In the rows, 128 means zero.
Where one turn sends some rows of the set: a few examples, then the rows asked
K53: [113 145 157 103 149 139 133 108 125 147 133 105 148 115 138 165 108 148
  97 140 126 150 117 128 209 157 161 124 131 132 113 142 116 115 138 106
 132 109 128 109 143 132 131 133]
K922: [ 94 146 143 166 135 155  91 111 145 112 113 115 156 131 127 124 128 152
 112 153 120 148 127 131 142 122 111 143 140 139 114 153 102 176 126 113
 128 118 140 108 120 118 109 117]
K763: [139 145 149 164 143 161 146  96 116 106 132 110 144 114 157 141 113 102
 121 132 106 128 112 127 147 133 168 149 151 160 103 122 138 155 115  95
 130 131 135 116 148 129 141 131]
K852: [112 166 142 100 141 151  95 104 135 132 115  98 163 106 147 137 117 135
 105 120 116 153 109 122 153 135  60 132 169 142 103 119 118 121 131 122
 130 116 129 101 138 146 132 142]
K434: [150 143 149 167 139 162 136  98 122 106 120 111 143 115 151 134 119 105
 120 140 107 130 119 137 132 131 174 145 141 150 111 117 132 151 118 103
 127 124 139 119 137 126 126 123]
K995: [ 92 142  97 117 151 171 165  97 122 104 121 117 154 150 166 132 115 144
 119 147 110 138 113 114 143 125 153 155 147 146 110 146 129 124 125 120
 131 118 138 129 135 130 126 128]
K617: [155 147 149 165 138 156 124 100 131 114 126 108 144  98 159 140 116  98
 111 135 110 139 111 129 122 131 177 143 132 148 105 110 126 149 120 111
 130 120 138 112 142 136 132 137]
K198: [ 91 150  98 110 151 163 153  99 130 114 138 111 156 129 182 148 107 133
 107 136 115 150  97  95 141 125 152 151 144 149  97 141 126 121 126 126
 136 118 135 118 151 146 145 152]
K72: [118 153 135  80 142 169  80 117 129 107 103 126 152 101 150 101 123 136
 109 124 110 136  90  85 175 139 123 141 150 140 108 101 123 125 139 122
 133 113 134  84 135 134 116 123]
K88: [ 92 155 127 159 149 162  87 112 135 137 124 110 145  98 126 148 111 117
 117 124 116 149 104  74 165 145 129 144 153 140 117 143 123 171 132 126
 135 137 130 163 148 134 136 148]
K246: [123 171 130 157 145 150 142 114 135 121 113 102 147  76 125 137 117 112
 106 175 114 142 112 105 166 151 120 134 121 123 116 157 129 117 131 119
 133 109 123  64 131 123 117 124]
K562: [144 150 150 160 141 156 132  97 124 113 138 107 144 100 165 148 110  95
 112 129 109 137 104 119 137 132 171 146 144 157  97 117 132 152 117 104
 132 127 134 110 152 139 146 144]
K90: [104 154 127 161 145 160  74 115 143 141 116 110 144  93 123 143 113 119
 115 129 117 154 108  80 148 144 136 139 142 131 122 136 116 167 136 135
 134 130 133 163 140 135 125 146]
K220: [115 157 125 138 142 156 108 110 139 103 120 117 163  90 175 110 125 120
 125 120 118 131  83 118 162 156 178 133 161 125 129 166 109 111 139 111
 124 108 136 153 121 126 117 126]
K237: [ 74 151 144 161 140 153 109 105 132 109 132 113 158 131 136 137 118 147
 113 144 120 143 114 116 169 124  99 151 159 155 101 164 114 182 120 101
 131 131 133 106 139 121 130 127]
K728: [103 150 127 166 146 167  82 113 138 134 109 113 145 106 114 135 119 126
 121 135 114 146 117  90 151 144 135 141 144 129 131 140 118 170 135 130
 132 131 135 170 131 124 115 131]
K661: [112 142  96 119 146 168 141 104 138 111 110 116 155 139 164 126 123 143
 112 153 113 148 118 122 114 122 163 145 128 131 118 133 116 117 131 135
 130 107 144 127 122 133 112 129]
K828: [112 152 135  79 144 170  86 115 124 105 109 126 153 104 152 103 122 136
 112 122 110 133  88  83 184 139 120 144 156 146 104 105 128 127 137 118
 133 118 132  85 139 133 121 124]
K803: [118 170 131 157 146 151 149 112 130 119 112 103 148  82 124 135 117 114
 110 175 112 139 113 106 172 152 117 137 126 126 116 160 132 119 130 116
 133 112 122  66 133 121 117 120]
K78: [117 150 136  83 143 172  83 117 126 104  99 127 153 108 146  97 126 139
 114 128 110 132  94  92 177 139 122 142 151 139 112 101 124 126 140 121
 131 114 134  88 129 129 111 115]
K82: [116 160 126 135 142 154 103 110 142 107 125 115 163  82 180 114 120 116
 120 116 118 136  78 112 160 156 178 133 161 126 124 165 108 110 138 115
 126 108 136 148 127 131 123 134]
K657: [113 160 141 107 140 158 103 105 129 125 101 102 162 121 134 124 126 143
 115 129 114 143 121 137 152 135  61 132 170 138 115 122 120 122 131 117
 127 116 132 109 124 134 116 122]
K23: [120 146 158 103 148 137 122 110 133 151 131 103 148 109 139 164 109 146
  93 140 127 156 117 128 196 157 165 119 123 126 114 136 109 112 141 113
 133 104 130 107 141 135 128 137]
K240: [115 172 131 155 147 150 150 111 130 120 118 102 147  79 128 140 113 112
 107 173 112 140 110 100 175 153 115 136 128 129 112 160 133 119 129 115
 134 114 121  64 137 124 123 126]
K830: [116 142 157 105 148 142 135 108 125 145 124 106 147 122 131 158 113 152
 101 145 125 145 124 138 206 156 164 123 130 128 119 141 116 115 138 106
 129 107 131 113 135 127 122 123]
K320: [113 151  98 113 146 159 130 104 145 121 126 112 155 119 179 141 113 132
 100 143 119 161 102 102 112 123 162 142 125 134 104 129 114 115 132 142
 133 106 140 116 139 149 130 152]
K233: [108 160 126 134 144 154 111 109 137 105 130 115 164  85 182 118 118 116
 122 113 118 134  76 109 170 156 175 136 166 131 121 169 112 111 136 108
 126 112 134 148 131 131 128 135]
K32: [123 143 158 106 146 140 123 110 131 149 122 107 149 114 132 157 114 151
  95 146 126 152 124 137 193 156 166 120 121 122 119 136 110 112 141 112
 130 102 132 111 132 131 118 127]
K771: [111 150 135  80 145 172  91 116 121 101 102 127 153 111 147  98 125 138
 116 125 108 131  92  89 186 139 120 145 157 144 109 105 127 127 136 116
 132 118 133  88 134 128 115 116]
K766: [120 173 131 155 146 149 143 112 134 122 118 102 148  73 129 141 113 111
 105 171 114 144 109 100 168 151 117 135 124 125 112 157 130 117 130 119
 135 111 122  62 137 127 122 129]
K276: [103 163 142 101 142 156 109 102 127 125 112  99 162 119 141 132 120 140
 113 122 113 144 113 127 165 135  56 136 177 146 106 126 125 124 129 112
 130 121 128 106 135 138 129 131]
K75: [104 155 144 161 133 146  68 114 159 126 125 110 158 105 141 136 121 141
  97 147 126 164 113 116 126 122 115 136 128 135 103 142  93 170 129 127
 131 113 138  96 131 134 121 141]
K516: [ 82 158 146 154 139 143  87 108 148 124 144 108 158 107 150 148 111 136
  99 137 124 160 100 100 154 125 104 144 148 152  90 153 105 176 123 114
 136 125 131  93 151 139 144 152]
K927: [120 163 142 103 138 154  89 108 140 132 105 100 162 109 140 128 125 139
 108 126 116 151 117 132 141 135  64 130 161 134 111 116 113 119 133 127
 128 111 133 104 127 142 119 133]
K213: [ 90 150 125 163 148 166  95 110 129 131 116 112 145 111 116 140 114 125
 124 130 114 141 113  85 168 146 129 146 156 139 125 147 125 173 131 121
 133 137 132 171 140 125 125 133]
K160: [108 158 124 135 144 157 116 108 135 102 124 116 164  93 177 113 121 118
 126 117 116 129  81 115 171 157 174 137 168 131 125 171 113 113 136 105
 126 112 135 152 127 125 123 127]

K233 goes to K160
K72 goes to K828
K728 goes to K90
And these:
K927 goes to K852
K434 goes to K617
K766 goes to K240
K75 goes to K516
K661 goes to K320
K23 goes to K53

Where one turn sends some rows of the set: a few examples, then the rows asked
K305: [140  99 122 121  99 160 139 150 140  92 104 141 124 133 111]
K666: [137 110 122 123 103 161 139 153 145  94 102 135 129 127 114]
K860: [138 139 114 149 111 133 116 109 102 135 151 158 110 105 105]
K613: [136 105 124 121 110 158 135 159 145  95 106 138 127 127 114]
K616: [132 127 150 168  84 145 119 130 140 137 123 168 127 143  90]
K806: [140  99 121 122 103 158 137 151 139  93 106 142 121 130 111]
K398: [152  99 110 158 112 125 107 136 129 125 150 126 119 121 101]
K438: [131 104 123 121 108 157 133 157 139  92 102 141 116 120 108]
K500: [136 152 141 164 132 145 136 130 124 149 143 160 119 114 117]
K378: [128 100 126 130 104 163 142 144 138  93  98 139 122 129 115]
K209: [136 122 123 123 132 130 115 141 147 146 149 143 113 128 119]
K108: [144 130 127 166 110 140 132 118 145 163 128 165 141 107 107]
K152: [104 138 141 163  99 151 129 103 116 143 114 151 127 131 112]
K506: [139  97 124 121 103 159 137 151 140  95 106 144 123 133 111]
K849: [110 129 129 148 138 131 110 131 114 137 143 157 110 111 114]
K271: [132 101 119 126 110 158 140 149 139  87 104 137 117 119 115]
K898: [137 137 131 149 127 135 103 129 106 147 141 148 101 120 111]
K598: [148 130 118 162 118 134 129 124 145 158 137 162 135  96 107]
K584: [137 159 139 171 111 155 146 114 126 147 129 152 126 116 117]
K182: [144 162 127 164 122 147 141 122 127 137 141 147 117  97 115]
K341: [145 146 104 132  94 143 137 112 153 128 130 113 117 109 116]
K74: [127 100 131 124 106 161 134 154 139 100  97 147 121 130 109]
K394: [126  97 129 126 114 158 138 151 137  94 104 146 119 130 116]
K292: [121 152 109 155 104 140 128 105 120 119 129 129 112  89 111]
K804: [150 109 111 169  81 141 122 113 131 122 129 112 130 125  99]
K60: [127 132 132 153 106 141 118 106 100 149 141 169 118 127 106]
K917: [149 145 119 165  73 140 125 121 145 112 128 141 116 106  87]
K831: [130 105 124 126  97 163 138 149 139  94  95 140 119 123 109]
K349: [135 144 119 157  88 146 127  93 103 138 134 153 118 113 105]
K717: [149 136 115 166 105 140 136 113 147 154 128 155 138  95 106]
K214: [145 155 116 157 100 143 118 109 110 133 129 125 103 104 107]
K586: [134 104 128 124 106 162 137 155 146  99 101 140 130 134 115]
K780: [132 144 142 162  98 152 118 107 106 153 118 145 116 136 109]
K665: [139  92 133 167  98 139 114 126 126 141 132 136 134 150 101]
K284: [145 127 128 155 112 124 105 151 141 124 150 162 107 112  89]
K302: [126 128 140 139  93 152 135 112 149 156 119 140 132 154 119]

K806 goes to K506
K292 goes to K849
K717 goes to K598
And these:
K271 goes to K394
K666 goes to K613
K665 goes to K804
K302 goes to K341
K74 goes to K831
K284 goes to K616
K500 goes to K584
K898 goes to K780
K60 goes to K349

